The rows below come in pairs that one turn or mirror swaps. Which row does each named row swap with?
nabe: [-17.0 -10.0 7.9 -25.6 3.9 4.5 -14.8 1.7 0.1 25.7 -28.2 10.7 27.6 -11.8 19.5 6.1 -8.0 -46.5 6.1 -23.4 -11.8 10.0 -9.5 57.8 -20.9]
por: [4.5 -19.1 -20.8 -21.7 28.4 15.0 2.3 -25.9 22.2 12.9 4.2 -18.0 -11.8 -9.3 -4.8 -34.5 -9.8 -49.7 14.6 -44.7 -2.3 -33.6 -43.1 -6.0 -22.3]
Forak: [24.6 -24.7 -36.1 -36.3 21.2 22.2 -1.3 -34.6 19.1 37.4 14.1 -18.4 0.3 14.7 -19.3 -21.8 11.8 -40.7 -3.2 -28.6 -5.6 -30.3 -29.2 -13.9 -29.8]
fifup: [-1.5 13.1 -7.2 -36.1 1.7 -2.8 2.1 -29.0 34.1 14.1 -19.9 30.0 32.9 23.7 -20.3 6.3 11.5 -17.8 -11.3 -36.1 2.4 -8.1 -3.9 47.1 -36.0]
gedad: [-2.3 6.2 23.2 -3.4 17.1 -6.0 -1.0 -46.4 -3.6 10.6 -1.7 0.6 3.8 -0.3 -5.0 -1.1 6.3 -50.1 47.0 -9.2 -7.3 14.6 -12.2 30.7 -18.3]
bida: [-2.4 -8.6 -5.6 -20.6 -10.0 23.8 10.5 -49.9 -3.2 3.2 -18.4 13.4 1.9 40.0 -29.4 6.9 16.9 11.7 12.0 -32.1 -11.8 -3.1 -9.1 2.0 0.5]
nava: [20.3 -13.9 -8.3 -38.0 2.5 52.8 -32.9 -24.0 20.0 18.4 -32.4 -24.5 -6.3 13.7 -4.6 -2.1 4.7 -38.4 15.3 3.2 2.7 4.9 -26.1 5.7 -0.1]
konek: [-7.9 -21.8 -20.4 -12.3 -13.3 37.5 0.1 -36.7 -5.7 2.1 -20.8 4.6 -4.0 18.7 -26.7 -1.0 8.3 13.8 13.8 -44.1 -10.8 -4.7 -15.8 5.6 15.3]
gelo: [-8.6 -13.3 -18.8 -25.1 -12.7 33.7 3.3 -46.5 -3.9 4.6 -17.3 9.9 3.6 34.7 -22.4 3.6 13.3 18.8 10.6 -30.3 -11.3 -6.5 -9.7 2.8 3.3]
bigi: [-16.3 -2.1 -10.4 -23.8 11.2 26.4 -1.0 -1.6 6.2 35.2 -23.1 4.8 2.9 0.9 -45.3 -44.7 1.9 -14.1 -17.4 -24.7 0.3 -38.7 -9.7 17.7 -27.3]
pul: [-18.8 -28.6 20.4 -4.5 14.9 20.1 1.8 0.1 -29.5 18.5 -6.9 -26.7 3.0 -5.4 9.2 -21.3 9.2 -19.0 5.4 -47.9 -15.1 6.0 -25.3 -1.6 -20.5]
kazos: [15.8 -10.6 3.2 -47.6 3.6 41.1 -18.5 -17.3 18.8 8.3 -27.1 -25.1 -6.0 11.5 13.4 -0.8 -3.6 -34.6 23.7 1.8 -4.3 14.9 -24.9 -0.2 -2.6]
zufop: [-23.4 -9.2 8.9 -14.6 12.2 31.4 -4.3 14.0 -18.0 23.5 -24.8 -5.7 -1.4 -15.1 -16.7 -41.3 7.0 -5.5 -3.5 -39.8 0.9 -20.3 -27.1 8.9 -11.9]
Kapin: [8.5 -24.2 -29.1 -17.2 32.5 11.1 0.1 -30.6 16.2 23.3 8.9 -21.1 -13.7 -10.4 -0.6 -22.3 -7.9 -41.5 13.5 -54.4 -1.8 -24.9 -43.0 -5.2 -19.3]
nefe: [2.3 4.5 4.3 -28.1 -10.8 12.3 1.9 -54.3 4.3 6.9 -11.8 11.1 16.3 40.3 -26.9 15.1 19.3 1.4 8.7 -15.2 -2.7 12.3 2.1 15.0 -17.7]
fos: [-22.7 -18.2 -2.6 -11.2 2.1 12.3 -7.3 1.0 0.0 15.1 -20.5 10.2 13.6 -13.1 15.1 12.5 -19.8 -36.1 20.8 -41.6 -19.5 -5.3 -13.1 56.7 -3.7]
Ranum: [6.7 -17.3 -12.2 -20.0 -12.3 -8.3 7.9 -52.0 0.5 27.7 18.1 19.9 27.3 22.3 -14.9 16.9 9.1 -50.6 18.3 -35.3 -15.4 -12.1 -15.6 42.1 -24.5]
Buno: [-9.1 -4.6 -9.7 -19.7 11.3 24.6 -3.7 0.0 12.9 37.4 -26.2 17.7 4.0 -0.3 -47.6 -38.7 2.7 -18.4 -10.9 -18.6 0.3 -40.9 -14.9 27.8 -20.0]
nufa: [24.3 -20.6 -32.5 -24.3 12.4 24.2 8.8 -34.7 20.0 22.1 15.6 -20.1 -3.3 9.8 -14.2 -20.6 5.8 -46.5 3.1 -40.3 -5.9 -31.1 -43.0 -13.8 -21.9]
mal: [-2.9 7.2 -12.8 -25.1 3.7 8.8 -2.3 -9.1 23.1 29.2 -16.3 17.3 16.2 7.5 -50.0 -27.6 8.1 -15.5 -10.4 -25.5 1.9 -44.6 -6.3 35.6 -37.6]
miko: [13.5 -11.7 -10.9 -27.6 -13.9 15.2 -6.7 -44.5 15.7 38.5 6.6 21.6 27.1 15.9 -24.5 17.9 2.2 -58.6 15.7 -13.6 -19.8 -24.3 -17.6 45.5 -23.4]
Zipo: [4.2 14.4 17.7 -19.0 -6.3 0.4 -1.6 -54.6 2.0 14.7 -2.3 16.0 15.1 36.1 -34.2 4.4 23.6 -25.4 21.1 -10.2 0.6 4.1 -5.7 29.2 -24.7]
tir: [-6.7 6.2 -12.7 -28.1 8.9 19.0 -3.6 -14.7 20.2 40.4 -25.1 21.7 14.7 4.4 -49.2 -33.5 2.1 -17.5 -14.2 -33.1 1.9 -37.9 -14.9 34.5 -31.4]
pokot: [-6.2 4.4 16.4 -7.4 23.7 -9.5 -6.7 -28.5 4.5 3.4 -9.1 -8.0 -2.1 -2.0 12.0 -2.0 -7.6 -53.1 41.6 -16.0 5.1 18.0 -14.0 39.0 -18.2]
Gam: [28.0 -30.7 -26.5 -40.2 11.6 23.7 -1.1 -29.4 22.4 39.2 7.0 -17.8 7.4 17.3 -28.5 -23.7 20.4 -37.9 -10.1 -24.8 -0.8 -24.0 -25.2 -14.8 -28.1]
Fug: [27.2 -15.9 -27.1 -35.2 10.6 30.6 0.9 -35.2 21.9 36.8 16.0 -12.1 7.8 19.1 -22.1 -14.2 16.7 -39.0 -2.4 -32.5 4.1 -28.4 -32.7 -19.7 -31.2]
kime: [2.7 -4.8 11.4 -31.2 12.6 13.7 -10.4 -21.2 12.8 -13.1 -25.8 -22.2 -1.1 12.5 25.9 12.9 -0.2 -24.0 25.3 -15.9 2.0 31.9 -15.0 16.8 -11.6]
sikem: [-24.9 -20.1 8.0 -7.7 14.0 29.1 -1.4 8.0 -16.5 26.0 -21.4 -10.8 -6.2 -17.2 -9.6 -36.0 5.9 -11.4 1.4 -50.2 3.2 -8.5 -22.0 -2.3 -9.4]
bepav: [-12.8 -11.8 -7.0 -25.2 -16.9 31.4 1.9 -39.4 -4.7 7.0 -11.6 7.6 -1.2 37.6 -28.4 3.4 8.4 15.6 10.6 -38.6 -10.5 -4.7 -4.2 3.7 4.3]
Pogi: [26.9 -24.0 -13.0 -45.9 3.1 33.3 -3.4 -23.9 7.5 41.9 13.6 -6.3 18.6 22.3 -22.0 -12.2 18.7 -37.5 -23.1 -24.9 -10.8 -18.4 -18.7 -16.7 -31.9]
ruk: [19.2 -19.5 -13.2 -40.3 2.5 24.6 -2.8 -13.5 6.5 53.0 6.8 -8.7 36.6 24.2 -19.0 2.0 38.0 -33.8 -18.2 -23.8 -9.8 -3.3 -23.1 -3.8 -29.4]
mot: [19.8 -10.9 6.8 -47.2 -8.6 17.0 -6.3 -24.2 9.4 44.7 -5.3 1.6 47.8 27.9 -14.3 7.2 27.7 -44.5 -17.7 -17.9 -5.7 0.3 -2.5 22.1 -37.9]
Zese: [-1.1 -8.0 13.6 -30.6 4.1 10.5 -24.2 -1.5 7.9 31.2 -30.1 6.8 33.9 2.2 6.1 7.1 3.7 -47.5 -5.8 -12.7 -2.4 13.6 2.9 53.3 -31.2]
bib: [23.8 -14.5 -23.4 -33.6 -18.5 44.5 -17.7 -33.6 16.3 37.7 -14.8 4.6 4.7 19.2 -16.6 7.2 7.9 -47.7 7.5 9.2 -8.3 -26.1 -26.4 28.0 -15.7]
Kekat: [-15.2 -4.4 6.0 -14.9 14.1 27.6 -5.3 14.0 -8.3 33.1 -33.3 1.1 6.7 -11.2 -33.7 -42.2 6.3 -5.9 -13.3 -24.9 -10.0 -19.4 -12.0 10.0 -16.3]
Tob: [-0.8 11.3 18.7 -5.3 11.1 -11.7 3.3 -43.6 -4.0 11.2 -4.3 1.7 7.7 17.4 -18.1 -0.5 11.3 -43.5 40.2 0.0 -2.1 15.0 -1.9 34.9 -25.6]
zenez: [22.9 -22.1 -9.6 -41.2 1.8 25.7 2.6 -25.0 9.3 44.1 2.0 -13.9 28.8 25.9 -20.1 -8.0 28.1 -29.2 -26.0 -23.9 -14.8 -10.0 -17.6 -8.1 -45.7]
toziv: [3.4 -22.9 -6.0 -5.2 -5.3 -10.4 13.6 -49.5 -6.8 11.1 16.4 14.8 23.7 13.1 -5.1 15.6 7.9 -42.6 26.1 -50.6 -15.8 2.6 -16.1 30.9 -17.0]
terav: [-22.2 -30.1 -21.5 -10.7 -3.5 25.9 -1.2 -12.6 -8.1 4.0 -35.6 5.0 -5.2 0.2 7.2 -1.8 -16.1 -9.9 19.8 -51.6 -9.5 -10.5 -23.1 23.5 16.8]
nodu: [12.3 -8.9 5.7 -39.2 14.7 35.6 -20.5 -15.6 15.8 3.5 -38.5 -27.2 -9.6 19.1 18.8 3.3 -0.1 -34.0 18.3 0.0 -0.7 14.7 -21.3 5.4 -6.5]
lubu: [22.0 -19.5 -15.0 -41.5 -12.4 37.2 -19.6 -43.5 16.2 38.0 -21.4 1.6 9.1 24.7 -28.8 -1.0 5.4 -49.3 10.8 9.8 -3.9 -24.4 -27.2 18.6 -8.2]
fov: [23.0 -21.2 -27.2 -25.2 23.4 18.6 0.8 -32.1 22.0 23.9 14.8 -22.4 -9.4 12.6 -10.4 -15.6 5.2 -49.1 8.2 -51.0 -1.3 -28.1 -39.9 -13.2 -23.8]
piz: [13.3 -6.7 12.1 -42.2 -11.0 6.3 -12.8 -19.3 3.6 41.4 -13.0 8.6 42.7 8.7 -3.4 9.0 19.6 -51.0 -12.1 -10.2 -9.5 9.4 -0.5 42.0 -32.3]
rasiz: [-6.2 -2.3 -2.4 -22.1 7.8 27.3 -2.1 4.1 1.4 41.1 -24.8 0.4 8.5 -2.9 -48.5 -40.3 12.0 -11.2 -17.9 -18.0 1.1 -32.6 -15.2 24.0 -24.4]
vis: [3.1 6.0 -14.7 -37.0 5.6 -2.2 -2.0 -20.8 35.5 4.9 -24.0 14.6 29.8 23.5 -0.5 14.3 11.6 -15.4 -11.1 -42.9 0.9 2.1 5.1 50.0 -31.9]
tif: [10.4 -12.2 0.8 -41.9 7.0 46.8 -22.4 -22.2 10.8 4.2 -29.3 -27.6 -7.7 15.1 15.9 -1.2 4.3 -31.5 25.3 4.0 1.6 8.6 -29.1 6.5 -2.4]
rona: [-8.8 1.1 9.2 -5.1 30.9 -14.5 0.3 -30.2 5.1 5.4 -0.3 -6.2 -2.6 -0.5 5.4 -4.5 -8.7 -55.9 45.5 -14.8 -3.4 12.5 -12.5 35.7 -20.0]
Seze: [-21.2 -30.6 -15.1 -1.8 -7.1 26.7 -12.4 -18.0 -8.4 4.9 -22.1 8.1 -9.1 -4.4 10.8 0.5 -11.6 -7.6 19.4 -42.5 -22.7 -16.1 -26.1 31.0 13.3]
vosu: [-18.1 -29.1 13.8 -5.5 12.4 -0.7 7.5 -15.4 -24.2 13.3 0.5 -11.6 17.8 -4.4 21.2 0.7 3.0 -32.4 22.0 -54.1 -17.3 18.3 -9.2 13.7 -9.5]
noduv: [3.9 10.0 -11.3 -30.5 -0.1 -8.6 4.4 -38.7 30.1 11.0 -15.3 27.8 30.1 26.5 -22.8 8.8 13.1 -14.2 -8.3 -33.4 0.2 -1.7 2.4 44.1 -31.2]
paku: [-17.4 -28.9 15.1 -13.1 13.2 28.3 -0.3 11.9 -29.2 15.4 -4.4 -16.5 -1.7 -8.3 2.8 -24.0 1.4 -19.1 1.7 -48.3 -10.7 -2.2 -19.8 -4.6 -6.8]
zivi: [2.8 11.7 -11.2 -35.5 6.8 -10.9 -0.1 -36.2 34.4 8.1 -15.8 24.0 28.6 25.7 -19.4 7.4 8.3 -21.8 -4.2 -32.1 1.9 -1.9 3.7 48.2 -34.2]
delur: [-24.2 -19.3 7.6 -9.0 19.1 27.8 -8.9 17.7 -15.2 22.6 -20.0 -12.2 0.2 -13.6 -11.7 -38.7 3.4 -1.8 1.7 -33.0 -5.7 -10.2 -16.6 6.2 -6.5]
muba: [5.3 -20.4 -29.0 -14.2 32.0 13.6 1.1 -21.6 24.1 19.7 2.0 -5.8 -19.2 -6.6 -3.9 -24.8 -14.7 -51.2 21.6 -47.6 1.1 -32.8 -40.6 3.9 -16.0]
maf: [-20.0 -28.8 10.9 -7.4 17.3 14.9 -6.4 5.4 -26.5 29.2 1.1 -19.4 13.4 -4.9 9.5 -10.8 20.8 -21.5 11.4 -48.8 -15.4 9.4 -27.3 -1.5 -4.6]
mer: [-3.6 -6.4 -15.0 -7.8 34.6 -0.5 -4.5 -20.0 21.4 13.8 -2.8 -13.1 -12.7 -21.7 4.3 -20.6 -17.8 -50.0 34.5 -40.7 -0.6 -25.1 -29.5 10.3 -25.7]
munu: [-1.6 -0.6 -6.6 -27.6 20.6 -4.0 -5.5 -12.7 24.0 -8.8 -26.7 -8.1 9.9 4.7 29.6 11.3 -6.0 -21.5 13.6 -32.8 -2.6 30.5 -4.9 32.1 -18.3]
nik: [1.8 -16.0 -21.4 -12.6 37.0 2.0 1.9 -19.8 17.8 16.5 -2.2 -17.0 -15.6 -13.5 -3.5 -31.5 -17.3 -55.0 33.8 -40.7 -2.6 -22.4 -35.5 20.1 -18.5]
Birur: [-21.1 -8.5 5.9 -11.6 14.0 32.9 -16.3 10.0 -9.7 34.4 -29.9 -6.5 1.1 -7.9 -25.0 -38.9 0.5 -6.3 -17.1 -26.9 -6.8 -23.5 -13.6 12.0 -13.0]
dekoz: [-0.4 7.4 -6.9 -33.9 9.1 -9.4 -6.0 -25.8 38.1 -0.6 -26.3 11.9 26.5 16.0 14.3 15.2 5.7 -15.5 -4.6 -46.0 2.1 12.0 -4.2 40.0 -29.7]
vuz: [-9.9 10.9 16.1 -8.1 23.6 -12.8 -1.3 -30.9 7.1 -2.2 -10.5 0.6 2.7 -2.9 3.9 -3.9 -6.4 -50.6 42.4 -19.4 2.5 15.7 -11.2 40.7 -22.8]
bof: [-9.3 -23.6 3.3 -9.5 -1.2 -11.8 6.1 -30.2 -19.9 16.3 8.3 2.3 18.8 3.8 16.4 14.8 4.5 -39.4 20.7 -57.6 -16.8 13.6 -8.3 33.0 -13.6]

Pogi is swapped with paku
Kekat is swapped with fov
dekoz is swapped with Tob
toziv is swapped with Zese
zivi is swapped with vuz
por is swapped with bigi
maf is swapped with ruk
mot is swapped with vosu
bof is swapped with piz
Buno is swapped with muba
lubu is swapped with terav
mal is swapped with mer
tir is swapped with nik
bida is swapped with nodu
Birur is swapped with nufa
sikem is swapped with Gam

